Here are some points, each followed by its number:
[ 0.78  0.87 -0.17  1.36  1.15  0.88 -2.59  0.81  0.16  1.55 -1.78  2.24
  0.77 -0.25 -1.41  0.54] 0
[ 0.46 -1.43  0.36 -0.48 -0.01 -0.27  0.57  0.48 -1.06 -0.24  0.98 -0.31
  0.48 -1.22  0.31 -0.54] 1
[-0.84 -0.84  1.04 -0.46 -0.14 -0.47  0.53  0.35 -0.74  0.61 -0.22 -1.43
  0.4  -1.11 -0.77 -1.75] 2
[ 2.44  0.66  0.74  0.63  0.05 -0.36 -0.79 -0.2   0.65  0.47 -1.71  0.09
 -0.33 -0.08  0.93 -1.71] 3
[ 0.68 -0.37  1.05 -0.12 -0.83  0.91  1.33  2.08  1.08 -1.6  -1.11 -0.48
 -1.77 -1.28  0.    0.49] 4
[ 1.38  0.63  2.09  0.58 -0.97 -1.05  1.57  1.06 -0.7   0.72  0.19 -0.95
  0.52 -0.89  0.64 -1.85] 5
[-1.39 -0.28 -0.72 -0.3   1.21 -1.21 -1.03 -0.24 -0.05  0.68  0.94  0.4
 -0.53  0.66 -1.37 -0.25] 6
[-2.7  -0.47  0.52 -1.94  0.81 -0.71  1.39 -0.07  0.28  0.71  0.73 -0.09
  0.95 -0.25 -0.58 -1.59] 7
[-0.77 -0.19  0.1   0.55  0.42  1.95 -1.32  1.09 -0.53  1.    0.06  0.13
 -0.93 -0.89  0.89  0.79] 8
[ 2.3  -0.59  0.84 -0.76 -2.93  0.98 -0.87  1.33  1.25 -1.12 -0.76  1.42
 -0.46 -1.1   1.59  1.35] 9
[ 1.2   0.74  0.53  0.24 -0.48  0.78  0.   -0.13  0.85 -0.96  0.82 -1.41
 -0.52 -0.4   0.8  -0.13] 10
[-0.63 -0.96 -0.42 -0.19 -1.77 -0.6   1.05 -0.3  -0.08 -0.17  0.51 -1.08
  0.22 -0.97 -1.   -0.66] 11
[ 1.31  0.1   1.23 -3.34  0.49  1.2   2.95  0.23  0.05 -0.69 -0.61 -2.55
 -1.67 -0.97  0.09 -0.55] 12
[ 1.1   0.89  0.55 -0.13 -0.33  0.1  -0.23 -1.06  0.06  0.45 -0.28 -1.81
 -0.7  -1.29 -0.71  0.13] 13
[-0.64 -0.48 -0.7  -1.53 -1.85 -0.22  1.31 -0.14 -0.81  0.21 -1.42  2.14
 -0.45 -0.7   0.83  0.27] 14
[ 1.22 -0.4   0.95 -0.44 -1.31  0.87 -1.75  1.05 -0.18  0.2  -0.59  0.36
 -1.4  -0.46  1.27  0.16] 15
[ 1.05  1.47 -0.27 -1.37 -0.26  0.8   1.73  0.74  1.34 -2.23 -0.46 -2.18
 -2.11  0.2   1.62 -0.67] 16
[ 0.96 -0.32  1.2  -0.54  0.13  0.58 -0.46  0.42  0.1   0.25  1.31  0.43
 -0.38 -0.17  0.45 -0.62] 17
[ 0.83 -0.79  1.27  0.5  -0.54  1.15 -0.75 -0.09  0.9  -0.14 -0.36 -0.19
 -0.41 -0.87  0.48 -0.19] 18
[-1.01  0.04 -0.53  0.28  0.78 -0.72  0.9  -0.35 -0.84 -1.4   0.67 -1.56
 -0.19  0.87 -0.79 -0.43] 19
[-0.82  0.96  2.2  -0.88  0.54 -0.38  0.51 -0.31 -0.21  0.53  1.37  0.69
 -1.95  0.22  0.06  0.21] 20
[-1.26  0.73 -2.36 -1.01 -2.49 -0.17  0.6   0.39 -0.61 -0.25  0.79  0.61
  0.44 -0.73  0.07  0.07] 21
[ 0.98 -0.7   1.29  1.63 -1.35 -1.   -0.06 -1.31 -0.65  0.67  0.46  1.03
 -2.85  0.    0.91 -0.36] 22
[ 3.76  1.71  0.17  0.1   0.55  1.34 -2.15  0.06  0.    1.53 -4.3  -1.72
 -0.88  1.53 -0.05  1.65] 23
[-0.74 -0.81 -0.35 -0.67  0.26 -0.15  0.13 -1.02  1.23  1.45  0.31  0.12
  1.43  1.85 -2.17  1.52] 24
[ 1.22  1.69  0.59  0.11 -0.78 -0.02  1.98  0.03 -0.26 -0.01  1.46  1.12
  0.28  0.8  -1.09 -0.29] 25
[-1.38  0.49 -0.62 -2.06 -0.06 -1.45  1.36 -0.13  1.73 -0.1   0.44 -2.11
  1.49  0.14 -1.3  -1.63] 26
[-0.63  1.14 -0.49 -0.02 -0.81  0.51  0.29 -1.02 -1.22  0.11  0.33 -0.45
  0.66  0.04  0.54  1.14] 27
[ 0.67  0.24 -0.43  0.75  0.33  0.66  0.    0.23 -0.57  0.57 -0.5  -0.17
  0.26  0.21 -1.34 -0.58] 28
[ 0.86 -0.16 -1.26  0.5   1.3   1.03 -0.71 -0.41  0.1   1.6   1.39  0.62
  0.12  0.56 -0.68  1.19] 29
[ 0.6   0.8   0.55  0.77  0.27 -0.14 -0.65  0.6  -1.24  0.88 -0.54 -0.52
 -0.62  0.29 -0.06 -0.05] 30
[-1.49  0.38  1.65  0.53  0.25 -2.84 -0.55 -1.84  0.2  -0.54  0.7   1.46
 -0.85 -0.16 -0.07  0.08] 31
[ 1.72 -0.16 -0.71 -2.22 -1.91  2.63  1.6   1.07 -1.57 -0.09  0.8  -0.37
 -0.44 -0.48  1.62  1.69] 32
[-0.01  0.28  0.12  0.75  0.38  0.67 -1.36  1.69 -0.47  1.02 -0.39  1.72
  1.36  0.9  -0.95  0.56] 33
[ 1.25 -0.15 -0.61  0.44  1.04  0.9   0.65 -1.73  0.96  0.34 -0.85 -0.3
  0.95  0.9  -0.11  0.58] 34
[-1.27  1.06 -0.15 -0.4   0.   -0.47  1.31  0.42  2.25 -0.1   0.29 -2.42
  0.03 -0.55  1.38  1.18] 35
[ 1.69  2.48  0.3   0.2  -0.34  0.71  1.42 -0.78 -1.05 -0.54  0.63 -1.23
  0.52  0.41  0.24  0.93] 36
[ 1.16  0.07  0.47 -0.7  -1.34 -0.32 -1.06  0.61 -0.78 -0.33 -0.2   1.33
  0.16  0.75 -0.25 -0.32] 37
[-0.79  0.7   0.59  1.27  0.89  1.87 -1.67  0.96 -1.19  1.51 -0.68  0.63
 -1.04 -0.2  -0.55  1.04] 38
[-0.35  0.32  0.17 -1.47 -0.03 -0.25  0.39 -1.76 -1.19 -2.06  1.27 -1.19
 -0.41  1.38 -0.24 -0.82] 39
[ 0.86 -0.01  1.13  1.98  1.2  -1.01 -2.16  0.38  0.6   0.25  0.05 -0.59
  0.23 -1.34 -0.91  0.02] 40
[-0.95  1.68  0.03  0.26  0.35 -0.55 -0.32 -0.44  0.67 -2.09  0.01 -0.85
 -0.35 -0.15 -0.93  0.05] 41
[ 2.48  1.35  0.27  1.51  1.83  0.3  -1.97  0.39  1.95  0.33 -4.4  -1.29
  0.16  0.96 -0.01  1.78] 42
[-0.83  1.31  0.83 -0.41 -0.47  0.52 -1.61 -0.26  0.51  0.07 -0.08  2.57
 -0.01  1.04  1.15  0.68] 43
[-0.05 -1.25 -0.26  1.28 -0.32 -1.79 -1.46 -0.38 -0.84  1.08 -0.57  0.17
  1.04 -0.41 -0.47 -1.03] 44
[-1.23 -1.25  0.3   0.5   0.24 -1.59 -1.63  0.69 -0.35  0.71 -0.34 -0.36
  1.07 -0.44 -0.81 -0.75] 45
[-0.09 -0.07  0.2   0.46 -0.15  2.59  0.28  0.61  1.46 -0.31  1.33  0.82
  0.72 -0.04  0.8   0.47] 46
[ 0.08  0.74  2.01  2.28  0.39  0.36 -2.19 -0.07 -0.07  1.08  0.18 -0.07
 -0.27  0.48  1.27  0.62] 47
[-0.36 -0.13  0.44 -1.02  0.53 -1.88  1.73  0.7  -0.01 -0.89 -0.36 -2.38
  0.36 -0.15  1.26 -1.88] 48
[ 0.67  0.45 -0.36  1.75  0.52  0.63 -1.75  0.99  0.07  1.83 -0.14 -1.65
  0.06 -1.58  1.43 -1.39] 49
[-0.82 -1.    0.7  -1.77 -1.66 -2.44  1.25 -0.13  0.97  0.52  0.46 -1.56
  0.23 -1.11 -0.1  -1.68] 50
[-1.5  -0.13  0.31 -0.69  0.02 -1.7   0.06 -0.61 -1.88 -0.12  0.33 -0.26
  0.2   0.17  1.57 -1.83] 51
[ 1.18  0.7  -0.42  0.88  0.73  1.04 -1.54  1.27  1.58  0.77 -2.37  1.12
  0.97 -0.1   0.92  1.52] 52
[ 0.53 -0.23 -0.09 -0.81 -0.23 -0.79  2.26 -0.54  1.16 -0.82  2.4  -2.5
 -1.41 -0.58  0.35 -0.06] 53
New points follow, each followed by the numbers of its three nearest points above, looking only along the 7 directions in which the numbered points spread most, nearest first.
[ 0.25 -0.17 -0.53  0.41 -0.34 -0.49  0.65 -1.05 -1.05 -0.35 -0.98 -0.4
  0.35 -1.54  2.19 -1.11] 5 1 17
[-1.03 -0.18 -0.58 -0.37 -0.65 -0.07  0.35 -0.7  -1.32 -0.87  0.59  0.29
 -2.58 -0.26  1.33  0.58] 20 17 25
[-1.02  1.77 -0.6   0.34  1.82  0.27  0.15 -0.77  0.84  0.3  -0.56  0.05
  1.27  1.26 -2.61  1.09] 24 34 6
[-1.12  0.67  0.26  1.4   1.62  1.21 -0.2   0.09 -0.36  0.86 -0.42 -0.43
  0.62 -0.89 -0.61  0.86] 29 28 38
[ 2.69  0.37 -1.92  0.81 -1.16  0.9  -0.03 -0.45  2.   -0.46 -0.88 -0.42
  0.13 -0.12  0.54 -0.23] 34 18 13
[ 3.5   0.34  0.69  1.07 -0.49  0.6  -2.42  1.02 -0.83 -0.7  -1.1  -0.13
 -0.83  0.48  0.53  0.53] 3 15 30
[-0.7   0.56 -0.39  1.16 -0.37  0.33 -1.09  0.06 -0.65 -0.24  0.9   2.01
 -0.08  0.02  0.64 -0.97] 17 43 37
[ 0.48 -0.48 -1.91 -1.7  -1.5   0.24  2.16  0.61  0.16  0.3   0.21 -1.82
 -0.17 -1.51  0.64 -0.59] 11 12 1
[ 0.38  0.72 -0.39  0.25 -2.32 -0.71 -2.83 -1.   -1.48 -0.66  1.07  2.72
 -1.48  2.36  1.21  1.52] 43 37 22
[ 2.8   0.8  -0.12  0.49  0.29 -0.26  1.69  1.24  0.13  1.17 -0.56 -0.61
 -1.5   0.46  0.11 -0.1 ] 13 10 30
[-1.39  1.16 -1.15 -2.17 -2.03 -1.24 -0.42  0.32 -0.23 -0.4   1.66  0.9
 -0.65  0.88 -0.88  1.15] 21 25 27
[-3.04  0.68  1.21 -0.88  2.41 -0.85  1.45 -0.99  1.33  0.81 -0.72  0.69
  0.24 -0.19  1.19 -0.44] 41 6 7
[ 3.27  0.1   0.34  1.27 -1.79 -0.44 -1.95  0.53 -1.22 -1.09  1.12  1.76
 -0.62 -0.77  1.16 -2.  ] 22 15 37
[-0.17 -0.7  -0.71 -0.87 -0.82  0.44 -1.57 -0.27  1.08 -0.82  0.78  0.23
  0.06 -0.9   0.03 -0.06] 17 18 46
[-0.58 -0.53 -2.09  0.54 -0.5   0.38 -0.94 -0.59 -0.22 -1.09 -1.53  1.62
  0.71  1.99 -0.87  1.06] 24 33 43
[-0.62  0.37  0.23  0.03  0.72 -0.6   0.41  0.39 -1.07  2.    0.09 -0.53
 -0.21  0.62 -0.45 -0.68] 28 30 6
[-0.52  0.9   0.89 -0.28  2.16 -1.32  0.07 -0.58  0.63  0.98  1.08 -1.42
  0.55  0.84 -1.52 -0.05] 19 6 41
[-1.22 -0.2  -0.42  0.79  0.66 -1.16  0.09 -1.64 -2.07  0.09 -0.48  1.6
  1.25  1.8  -0.85 -0.99] 6 44 24
[-2.53  0.2  -0.48  1.25  0.43  0.28 -1.21 -0.24 -1.01 -0.98 -0.09  0.75
  0.02  0.7  -0.32  1.07] 6 29 43
[-1.53 -1.06 -0.3   0.58 -0.13  0.09 -0.48 -1.32 -0.64  0.22  2.4   0.29
  1.31 -0.54  0.   -0.17] 6 7 1
[ 2.29  0.16  0.83 -0.25 -1.06  0.76 -2.2   0.41 -0.66 -0.59  0.31 -0.74
 -0.04  0.21 -1.01  0.35] 30 28 18
[-1.43  0.84 -0.79  0.65  1.   -0.44 -0.85  0.06 -0.97  1.07  0.14  1.62
  1.67  0.68  1.32 -0.75] 6 33 45
[ 0.76  0.18  1.22 -0.09  1.08  0.04 -0.97  1.02  0.81  0.12  0.18  0.9
 -0.35 -1.43 -0.39  0.73] 18 17 8
[ 0.44  0.57 -0.24 -0.78  1.08  0.23  0.84  0.56  0.6   0.51 -0.22 -0.48
  0.27  0.09  0.2  -0.37] 13 34 28
[ 0.24 -1.42 -1.46 -1.27 -0.1   0.88 -0.13 -0.95  1.7   0.09  1.02  0.32
 -0.17 -1.49  0.15  0.39] 46 21 27
[ 0.72 -2.22 -0.69  0.91  0.9   0.79  0.   -1.43  0.47  0.    0.15  1.04
  0.67  0.96 -0.41 -0.5 ] 28 27 6
[-0.96  0.44 -0.55 -0.59 -0.66 -0.59  2.6   0.23 -1.48 -1.1   0.86 -0.84
  0.74  0.67 -0.37  0.16] 39 11 19
[ 0.7   0.82  0.28 -0.7  -0.34  1.06 -0.47 -0.67  0.85 -1.07  1.78  0.1
  0.06  0.99  0.24 -0.63] 27 25 20
[-0.65  0.34  2.42 -0.24  1.11 -3.28 -0.75  0.49 -1.51 -0.17 -0.06 -1.55
 -2.12 -0.2  -0.68 -1.66] 51 5 2
[ 0.7  -0.26 -0.84 -0.03 -2.6   0.47  0.49 -0.95 -1.53 -2.31 -0.1  -0.67
 -0.99 -0.51  1.57  0.32] 25 17 10
[-0.06 -0.32  0.03 -2.68 -0.7  -0.4   1.21 -0.16 -0.15 -0.46 -0.35 -0.57
 -1.43 -0.34  0.05 -0.19] 11 25 1
[-1.82 -0.38 -1.36 -0.35  0.16 -0.63  0.63 -0.52 -0.05 -1.82  0.92 -1.23
  1.19 -2.39 -1.3  -0.75] 7 11 26
[-0.88  0.7  -0.4  -1.05 -0.18  0.18 -0.97 -0.84  0.1  -0.76  2.05  1.74
 -0.38 -0.88  1.41  0.53] 20 43 17
[-0.44  0.1   1.21 -0.06  0.55  1.86  0.54 -1.63  0.28 -0.68  1.   -0.59
 -1.14  1.44  0.35  0.31] 20 27 10
[-1.33 -0.37 -0.03 -0.48 -0.26  0.18  1.57  0.03 -1.45 -1.61  0.23  1.47
 -0.55  0.69  1.4  -0.21] 25 21 27
[-1.09 -0.27  0.07 -0.43  2.39  0.68 -0.93 -0.35  0.61  0.56 -0.31 -3.02
 -0.1  -0.1  -1.15  1.01] 34 41 19
